One vector is turned by the same rotation once a step. Each row is the vector after some number of steps, and that number follows the row.
The counts run from 0 to 344.
[126 130  36 124 127 156 115  82 121 144 168 105 107  98 127 161 120 155
 115 130 150 124 125 147 176 148 123 151 109  88 126 151 108 121 134 129
 122 178 162 179 107 127 136 161 183 135 124 122 118  89 129 123 108 149
 128 149 149]	213
[100 139 114 113 153 133 125 134 148 111 159 118 112 132 109 184 118 146
  90 122 179 155  71 140 133 126 184 129 116  82 127 117 144 115 160 172
 135 132 153 160 125 172 101 149 140 162 140 126  96 106 115 111  93 171
 148 172 126]	219
[ 91 114 170 126  62  99 171 118 133  98 136 117 112 173 126 114  90 111
 158 116 114 162 110 119 109 175 165 121 149  99 179 140 149 155 117 123
 127 115 113  77 160 152 113 102 118 158 135 130 155 127 168 105 152 137
 159 144 106]	311
[ 63 144 135 136 106 129 139 119 188 120 153 118 117 130 165  96 119 104
 155 118 153 174 114 165 166 156 133 146 102  73 144 119 119 148 107 135
 132 148 148 115 170 119 165  94 114 115 152 139 181 151 130 155 141 100
 149 132  86]	282
[135 103 107 147  81 136 169 136 169 123 213 116 138 136 138 131  84 138
 145 128 116 104  91 146 116 136 140 136 117  91 131 117 130 108  87 143
 136 166 114 106  91 110 120 128 146  92 129 127 147 121 170  91  91 157
 185 126 129]	11
[136 130 211 181  90 120 154 100 141 136 109 138 132 164 123 101  80 139
 160 150 132 109 116 134 193 131 105 114 119  92 127 119 117 108 125 122
 107  94 105 104 133 138 136  94 106 118 144 125 125 109 144 114 124 108
 182 112 167]	118
[166 106 147 154  88 114 130  65  68 139 119  97 139 154 127 125  69 160
 147 152 109 113 139 128 165 154 123 113 156 113 139 175 101 115 105  77
 115 118 109  96  95 137 119 116 135 133 109 120 133 102 159  85 146 121
 144 130 164]	123
[ 93 114 115  91 101 122 136  96  90 139 157  82 136 122 117 152 111 155
 144 104 139 168 137 163  89 156 160 141 149 103 178 164 118 180 136 131
 137 152 142  97 126 181 128  94 122 158 150 115 135 154 130 115 158 123
 136 108  76]	274
[135 173 101 146 144 138  78  81 103 126  95 110 132 140 127 128  79 126
 128 166 154 159 130 125 208 134 121 136 118 109 125 174 106 107 118 101
 151 115 171 134 109 137 164 134 133 123 134 132 137  78 139 119 107  75
 126 143 172]	139
[ 74 160  96 120 104 116 101 101 125 133  86 142 118 155 192 120 102 150
  64 138 189 152 138 141 177  96  96 130 120 133 136 168 108 154 139 145
 156 148 122 114 160 141 113 119 130 141 144 133 131  86 124 126 129  93
 132 119 162]	170
[123 167 148 161  70 129 152 132 129  98 159 111 119 181 115  97  76 143
 172 169 109 106 118 124 153 135 118 144 124 113 130 125 137  95  80 108
 128  93 103  81  94 134 135 112 110 109 124 126 130 102 185  88 115 108
 165 119 150]	340
[125 136 108 125  98 109 115  89 148  90 129  85  73 154 104 117  97 138
 155 138 100 177 112 110 166 164 120 193 121 114 120 134 150 105  97 108
  98 104 154 143 139 148 163 104 164 135 136 125 141  91 168 115 135  94
 136 173 114]	323
[ 75 150  63 115 116 135 111 124 164 138 174  96 121 108 109 142 130 158
 153 145 164 168 111 157 159 142 144 167 108  55 125 112 127 121  93 118
 147 151 154 137 132 166 159 157 116 123 139 122 114 109 145 139 120 131
 129 154  90]	249
[129 150 215 178 101 131 154 119 148 128 111 138 133 173 128 103  79 137
 151 150 136 104 103 137 194 130 113 113 118  96 124 113 123  99 131 132
 116  83 105 107 143 132 130  87  98 121 138 137 121 116 144 113 123 100
 184 121 165]	117
[148 135 160 159  74 129 152 121 127  96 158 114 138 177 131 112  69 118
 178 154  92 111 105 113 136 147 133 123 129 113 138 145 133  97  87  98
 129 110 116  90  88 120 143 108 116 102 127 126 150 106 176  83 103 124
 170 120 158]	342
[ 80 138 142 158 147 148 122 109 140 127 184  94 146 109 110 156 130 121
 142 130 162 157  94 128 128 146 212 113 131  56 157 128 132 130 159 147
 120 163 147 134  95 156 152 128 118 123 145 123 171 144  87 137 117 166
 112 142 123]	255
[127 105 153 124 117 154 142 125 146 131 207  89 142 121 147 132 106 135
 182 115 132 118 103 190 122 157 126 164 102  73 110 121 109 104  85 137
 118 153 129 130  97 145 156  86 102 101 132 110 130 155 135 109 124 148
 174 109  93]	267
[ 73 146 134 140  74 134 170  92 142 122 144 130 110 174 155 107  92 126
 156 129  91 120 135 126 148 194 141 119 154 122 183 151 135 160 145 109
 126 122 129 101 175  97 143  82 147 147 128 138 188 143 132 141 157 118
 139 108 131]	315
[ 93 197 166 166  95 126 135 125 128 104 130 113 110 167  88  93  77 165
 125 159 129 122 127 124 164 113 122 164 142 133 140 120 160 109 146 153
 118  82 115  93 116 161 124  84 130 133 144 130 126 112 143 119 130  66
 163 103 153]	336
[ 71 164 126 139 115 151 159 136 158 145 174 140 124 137 111 164 131 163
 118 134 182 103 103 148 146 124 157 112 125  77 159  99 135 134 180 179
 137 135 116 146 141 147 117 137 113 152 144 122  86 123  95 128 101 181
 154 116 149]	223
[ 81 145  87 137 128 149 124 129 150 125 183 104 143 112 116 154 136 117
 173 143 163 162  94 137 141 155 189 127 108  40 147 121 128 126 113 113
 141 155 159 137  99 148 163 165 102 123 135 124 147 122 126 132 105 160
 115 157 109]	252
[120 153 112 113  87 119 130 100 135  79 134  97  75 162  92 135 107 121
 177 140  98 174 101  95 150 179 140 171 122 105 127 128 156 108 111  93
 108  93 161 149 131 149 168 113 142 149 134 117 123  91 164 107 128 125
 128 173 124]	325
[ 62 155  95 142  88 155 149  92 172 150 134 121 149 145 152 113 125 153
 150 135 131 140 137 149 156 138 139 123 122  98 173 125 105 175 153  94
 139 136 146 117 137  98 164  93 116 119 173 146 184 177 130 155 148  92
 116 119 114]	60
[158 114 130  93  88 117 116 107  93 112 118 117 131 167 171 147  90 147
 136 138 153 129 110 141 131 121  89 138 107 120 102 163  97 108  88 113
 139 119 113 120 111 165 122 123  93 140 127 100  71  79 169  61 108 149
 156 129 160]	159
[141 125 165 139 100 115 145 128  97  93 150  88 122 131  96 117  68 103
 158 113 123 164 111 156 129 151 147 146 121  97 162 148 132 139  92 140
 133 125 149  64 107 167 115  99 137 142 130 136 152 129 172  87 128  85
 183 143  90]	307
[ 70 140  48  83 104 134 130 115 168 128 173 102 123 162 141 160  96 198
  94 124 110 135 119 150 102 146 153 151 156 141 153 133 139 151 143 131
 172 135 151 129 144 121 120 107 163 139 148 139 137 143 145 139 130 120
 140 129  95]	21
[ 77 157  95 150 125 147 126 123 131 105 180  77 145 143  88 148 118 168
 113 151 132 141 103 120 113 118 207 134 142  96 148 115 147 123 153 125
 123 132 136 117  53 153 118 130 141 127 144 135 174 151 131 109 123 127
  99 162 121]	35
[ 55 140 109 116  73 143 164 108 175 147 127 123 151 160 151 128 128 156
 153 130 138 153 125 141 129 144 151 116 127 100 176 124 116 189 151  95
 149 124 136 109 158 116 152  91  98 135 183 141 165 172 137 140 147 114
 123 124 103]	58
[104 187 180 147 142 151 135 133 112  99 112 125 127 197 116 130  83 141
 128 153 134 107 103 150 170 137 154 118 132 114 134 121 126 105 164 127
 141  49 144 113 121 144 105 101 106 166 119 152 119 146 144 118 128  92
 151 148 139]	113
[117  73 119 122  95  98 132 120 143 140 192  95 132 126 132 149 100 172
 118 121 148 136  95 153 112 136 153 132 140  71 119 123 125 113  85 140
 127 174  95 110 116 169  89 151 135 125 121 114 120 112 158  95 128 187
 170 150 100]	234
[113 174 206 166 128 147 145 133 142 108 112 140 133 191 127 115  75 131
 132 154 134 103  94 149 186 135 140 113 120 105 130 111 124  98 146 132
 129  57 123 105 138 134 117  90  97 141 131 149 124 139 142 117 121  96
 172 135 156]	115
[ 77 126 152 129  55 112 179 108 141 113 144 128 110 180 142 115  98 121
 160 125 102 140 118 117 123 186 154 116 157 107 189 147 141 165 133 110
 126 121 115  86 176 120 128  92 130 157 128 128 167 139 140 123 160 138
 144 127 122]	313
[ 79 117 102 111 119 121 135 128 156 123 148 142 120 166 206 146  90 136
  56 113 157 120  91 160 139 137 145 101 125 109 133 145 113 136 133 157
 164 164 117 128 167 113  77 132 154 145 112 148 148 117 135 122 116 160
 154 158 129]	204
[141 143 161 143 131 135  98  88 105 129 125 115 137 157 171 118  76 159
  99 141 149  93 122 157 169 107  85 149 127 138  88 160 102  86 132 147
 113 120 104 133  94 145 128  77 127 114 128 116 115 101 118  99 120  97
 159  97 184]	154
[113  93 173 151  89 111 151  66 113 134  90 113 132 153 139 125  86 139
 112 111 115 162 124 130 147 152 150 101 151 118 169 157 116 172 161 101
 116 123 123  98 154 128 111  77 143 157 149 147 185 157 135 121 170  99
 140 151 122]	92
[131 179  94 143 136 141  87  74 110 134  93 119 135 145 133 129  85 134
 138 168 147 148 138 128 210 138 108 136 126 116 131 172 100 114 122  94
 151 116 172 139 119 124 171 129 134 130 133 136 132  80 132 130 112  74
 126 126 172]	138
[158 116 130 144  97 133 164 114 126 140 138 143 136 107 142 149 100 120
 130 114 187 123 110 153 159 101  95 119  85  86 137 144 103 135 130 174
 135 171 124 123 114 143 123 136 121 123 156 115  86  88 135  82  80 151
 196 108 169]	194
